(in the rows, 128 means zero)
Each path below is one point turned by a fixed rotation once a step. After each direction that follows a path, write how fast that rotation turns it, in deg/step (0 if it stays still).
Each turn is a multiple of 5 degrees from 10 to 175, or 0.
Each row of a path follows its step; steps can be skipped.
Rotation 1:
step 0: [128 133 127 138 130 134 131 129 137 126 119 136 129 128 118 127 125 122
 135 134 136 137 131 129 128 129 129 122 129 127 126 127 142 122 129 127
 122 132 138 135 141 127 120 134 134 127 129 139 132 129 122 120 130]
step 1: [127 130 131 135 127 124 133 127 135 130 121 132 132 116 128 130 125 130
 130 130 129 134 121 133 121 139 130 117 135 125 120 127 134 130 114 124
 133 122 127 135 134 129 115 136 125 129 137 133 117 131 132 127 124]
step 2: [119 130 128 132 127 125 122 124 132 131 137 123 131 111 122 128 135 128
 125 125 120 131 122 127 122 133 133 129 127 120 123 122 130 132 118 131
 141 129 121 129 128 132 135 131 126 127 131 130 122 118 131 142 126]
step 3: [125 129 129 130 129 132 126 131 139 132 133 124 125 127 123 117 128 119
 124 138 124 126 131 123 126 124 127 134 118 124 132 124 133 137 129 127
 134 137 127 122 136 131 133 131 127 126 122 133 137 109 129 138 123]
step 4: [139 126 127 129 128 124 132 135 132 125 118 128 117 136 134 116 122 122
 127 136 127 124 126 129 129 130 125 126 119 128 130 132 125 140 132 120
 132 126 125 118 140 130 116 126 126 125 125 132 122 122 137 127 119]
step 5: [139 124 119 131 124 124 128 125 122 121 126 126 116 120 134 128 135 128
 130 120 128 124 124 130 127 128 132 124 116 128 127 131 116 128 131 132
 131 119 116 120 131 133 125 119 123 128 131 129 117 134 139 128 129]
step 6: [130 129 128 131 128 130 131 124 132 130 137 124 124 122 133 131 136 124
 131 127 129 127 133 129 128 119 132 126 111 129 132 131 119 119 129 143
 129 127 123 129 123 128 136 121 124 131 132 125 144 128 133 126 139]
step 7: [130 133 137 124 137 122 134 134 130 134 126 129 129 141 138 121 126 121
 131 132 123 136 130 133 134 125 124 122 122 128 132 135 125 122 126 131
 134 129 136 131 126 125 130 122 134 132 131 123 146 126 127 118 132]
step 8: [133 131 128 119 136 122 127 126 120 126 118 133 124 133 132 122 129 131
 130 119 117 142 122 131 130 130 125 122 135 131 121 128 131 123 131 121
 131 121 133 126 133 136 130 122 137 139 128 132 127 134 124 115 127]
step 9: [127 129 128 122 127 131 126 117 132 123 131 125 124 115 125 139 132 134
 127 121 122 135 128 123 121 126 129 124 134 141 120 122 133 127 136 127
 125 127 126 128 128 141 130 135 126 139 129 133 133 138 123 121 133]
[126 127 129 128 129 128 128 129 126 130 126 126 126 129 128 129 128 131
 129 126 127 128 130 131 129 126 125 127 127 130 129 129 127 125 127 129
 127 128 126 127 128 130 129 127 128 126 127 127 129 128 127 124 128] -> 35
Rotation 2:
step 0: [128 135 129 121 135 142 122 129 129 126 129 130 123 142 124 139 123 138
 130 127 124 116 126 127 125 136 127 123 136 131 132 122 122 134 129 136
 126 131 133 134 131 128 128 135 127 128 119 119 129 132 124 133 128]
step 1: [130 139 121 125 129 127 116 124 128 121 127 121 124 125 133 114 121 130
 128 129 137 124 134 132 135 131 126 129 128 129 131 137 124 134 134 132
 137 124 130 134 135 127 134 124 132 120 133 124 134 131 128 120 117]
step 2: [141 127 124 127 126 121 125 125 135 123 120 129 136 128 123 129 131 131
 125 121 125 123 124 123 138 127 126 119 137 130 124 134 130 130 136 131
 140 125 121 125 125 135 120 126 121 137 125 130 118 125 128 133 121]
step 3: [136 129 126 135 139 128 125 134 122 124 126 129 125 123 130 138 135 128
 128 128 129 121 127 129 128 129 126 122 133 120 126 128 128 129 126 138
 127 145 131 139 129 120 123 120 132 128 134 122 130 115 122 129 132]
step 4: [121 127 127 124 126 126 122 131 124 126 137 128 130 132 136 124 126 127
 125 132 123 128 130 122 113 135 127 118 130 129 130 136 119 133 141 122
 138 140 131 122 135 125 128 121 134 131 134 124 123 133 128 133 125]
step 5: [125 126 130 128 132 134 133 124 130 129 119 129 136 136 133 119 140 115
 133 130 131 126 126 118 125 127 136 134 133 124 126 131 130 127 126 136
 143 122 122 137 126 134 123 129 131 128 134 123 127 131 126 133 121]
step 6: [127 124 124 133 120 123 130 133 128 130 118 125 130 133 132 134 122 131
 125 126 131 132 121 126 119 128 126 117 131 139 129 124 128 134 119 148
 121 132 127 132 130 131 119 124 125 125 129 122 132 126 137 128 121]
step 7: [120 129 126 129 129 135 114 131 118 127 134 141 129 125 131 129 119 118
 131 123 127 120 131 133 128 131 121 126 129 125 134 133 125 138 130 132
 132 128 130 130 129 130 115 134 126 115 126 132 127 131 128 133 128]
step 8: [130 136 121 133 128 127 131 110 122 126 130 123 125 120 124 120 132 132
 118 120 129 130 125 127 126 130 130 138 121 133 127 136 129 121 130 132
 134 133 129 131 136 133 117 131 131 127 129 124 121 135 129 135 119]
step 9: [133 123 123 128 141 126 128 129 130 119 122 124 132 141 126 132 131 130
 120 134 126 124 123 126 132 128 130 122 125 126 134 126 132 122 123 130
 127 129 123 123 136 131 108 121 129 126 130 139 127 130 130 125 132]
[128 128 127 130 127 128 128 131 125 129 130 131 128 131 126 130 126 128
 130 127 127 130 130 130 128 128 125 129 128 128 126 128 127 127 127 130
 128 130 130 130 130 128 129 128 126 129 127 128 126 126 127 129 130] -> 100
